m =
[[134 130 126 132 117 153 132 133 131 132 127 146 135 125 132 125]
 [154 110 131 130 132 136 129 125 130 125 127 132 136 134 132 131]
 [148 127 124 122 133 133 131 129 113 120 119 135 144 121 129 123]
 [150 112 133 128 138 122 131 128 121 122 124 125 138 133 124 137]
 [152 112 126 123 142 127 124 125 125 124 122 121 130 136 135 129]
 [141 108 126 136 121 138 124 127 144 123 131 140 133 130 131 128]
 [137 129 123 125 122 148 127 121 136 128 133 139 130 125 138 110]
 [140 118 139 139 120 142 138 127 135 133 135 136 134 134 124 138]
 [145 113 134 127 134 124 127 112 136 123 140 120 128 136 132 123]
 [147 118 135 135 121 145 136 127 131 130 132 139 139 131 127 133]
 [144 129 122 122 126 146 130 126 124 125 126 141 139 122 135 114]
 [147 124 129 127 134 147 133 132 123 138 120 131 128 138 137 134]
 [155 119 131 126 135 139 133 125 121 128 125 129 137 134 133 130]]
The 1st entry on the main diagonal?
A: 134
The top-right entry?
A: 125
The last entry, reading row by row is 130
The entry directly above the largest entry?
A: 147
The entry just right of the largest entry -> 119
The second entry in reading order -> 130
The 2nd largest entry?
A: 154
The smallest entry in the last column -> 110
The first entry in the row that holds the largest entry?
A: 155
The minimum -> 108
The entry just right of the smallest entry -> 126
The first entry in the row that holds the smallest entry?
A: 141
The last entry in the row that holds the smallest entry: 128
The largest entry in the last column: 138
The fourth entry in reading order -> 132
The 3rd largest entry -> 153
The entry directly above the smallest entry?
A: 112

W =
[[150, 136, 138, 117, 123],
 [113, 138, 120, 127, 129],
 [113, 106, 122, 119, 134],
 [115, 127, 136, 143, 122],
 [115, 130, 133, 117, 119]]
Indices start at 1.
The entry at row 1, column 3: 138
Give the entry at row 3, column 1.
113
The entry in the top-left corner -> 150
Give the entry directly below the centre entry.
136
Give the bottom-right entry.
119
Give the entry just right of 106.
122
Give the entry at row 1, column 2.
136
The entry just right of the centre entry: 119
Give the entry in row 2 and column 1.
113
Give the entry in row 2 and column 2.
138
Give the entry just left of 129.
127

M = ((120, 132, 119, 127, 133, 138, 136, 119, 127, 131, 120, 121, 136, 119), (122, 133, 136, 136, 120, 118, 143, 135, 124, 123, 123, 134, 122, 137), (108, 129, 125, 145, 126, 129, 154, 125, 116, 128, 110, 123, 129, 124))
The entry just left of 126 -> 145
The smallest entry: 108
The entry just right of the largest entry -> 125
Find the entry just left of 135.
A: 143

Read these off the matrix that follows.
1) Which number is the 3rd entry in reading order?
2) Which number is the third largest entry?
3) Which number is the entry in the bottom-left corner?
4) Which number is the last entry, reading row by row?
5) Which number is the entry directly below the largest entry?
6) Which number is the largest entry in the first row?
7) Which number is the smallest entry in the last row?
8) Which number is the smallest entry in the first row?
[[128 123 127 130 126 132 129 122]
 [127 132 125 137 130 134 127 136]
 [129 135 123 129 134 126 130 123]
 [121 146 134 128 128 130 125 136]
 [125 139 117 121 124 135 113 122]
 [132  99 131 133 128 128 134 133]
 [133 131 125 128 119 132 120 129]
 [130 114 125 125 130 132 121 135]
 [132 157 124 128 129 133 114 127]
 [125 122 126 130 127 130 140 118]
 [130 121 133 133 123 133 126 130]
 [130 123 127 128 125 129 120 125]
 [124 125 129 129 119 133 117 123]
 [129  99 132 117 121 123 137 119]]
1) 127
2) 140
3) 129
4) 119
5) 122
6) 132
7) 99
8) 122

grid =
[[125 133 124 132 133 145 103 129 119 129 125]
 [143 135 136 137 133 105 127 131 134 133 142]
 [145 132 136 122 123 112 132 127 144 153 124]
 [142 128 135 119 123 112 139 121 145 155 127]
 [133 139 130 140 136 117 126 133 132 133 132]
 [138 130 132 130 125 125 140 123 142 149 123]
 [113 117 118 121 122 150 127 125 116 111 125]
 [137 154 138 152 149 105 121 146 136 135 139]
 [132 135 134 133 133 113 124 132 127 125 134]
 [116 112 121 118 117 144 135 123 120 109 125]]
Counting starts at 1.
Which number is the entry just right of the smallest entry?
Answer: 129
Which number is the entry in the bottom-left corner?
Answer: 116
Which number is the entry just right of the largest entry?
Answer: 127
The entry in row 1 and column 3: 124
Which number is the entry in row 3 and column 1?
Answer: 145
The entry directly below the smallest entry: 127
The entry at row 1, column 2 is 133
The entry at row 2, column 1: 143
Which number is the entry in the bottom-right corner?
Answer: 125
The bottom entry of the column that holds the smallest entry is 135
The top-left entry: 125
Which number is the top entry of the column that holds the smallest entry?
Answer: 103
Which number is the entry just left of the smallest entry?
Answer: 145
The top-right entry is 125
Which number is the entry directly below 154?
Answer: 135
Which number is the entry directly below 126?
Answer: 140
Which number is the entry in row 2 and column 2?
Answer: 135
Which number is the bottom entry of the column that holds the largest entry?
Answer: 109
Which number is the largest entry?
Answer: 155

x =
[[142 127 137 117 148 120 102 137]
 [152 136 141 116 149 118 118 132]
 [118 134 154 136 113 148 128 122]
 [150 152 119 123 128 142 120 112]
 [104 115 115 139 110 133 141 130]
 [150 152 117 123 128 141 118 113]
 [145 129 107 121 143 110 144 125]
 [149 152 120 123 127 142 121 112]
 [107 107 141 132 127 115 134 143]
 [149 151 116 122 128 141 116 113]
 [110 107 130 128 134 112 125 144]
 [133 133 102 125 124 136  99 124]]
Counting starts at 1.
What is the entry at row 2, column 1? 152
The bottom-right entry: 124
What is the entry at row 1, column 3? 137
The entry in row 1 and column 1 is 142
What is the entry in row 2 and column 2? 136
What is the top-right entry? 137
What is the entry directly below 139? 123
What is the entry just left of the smallest entry? 136
The entry in the bottom-left corner -> 133
The entry directly below the largest entry: 119
The entry at row 3, column 1 is 118
What is the entry at row 3, column 3? 154
The entry just right of 139 is 110
What is the top entry of the column that holds the smallest entry? 102
What is the entry just right of the largest entry? 136
What is the entry in row 1 and column 2? 127
The entry in row 3 and column 2 -> 134
What is the bottom entry of the column that holds the largest entry? 102
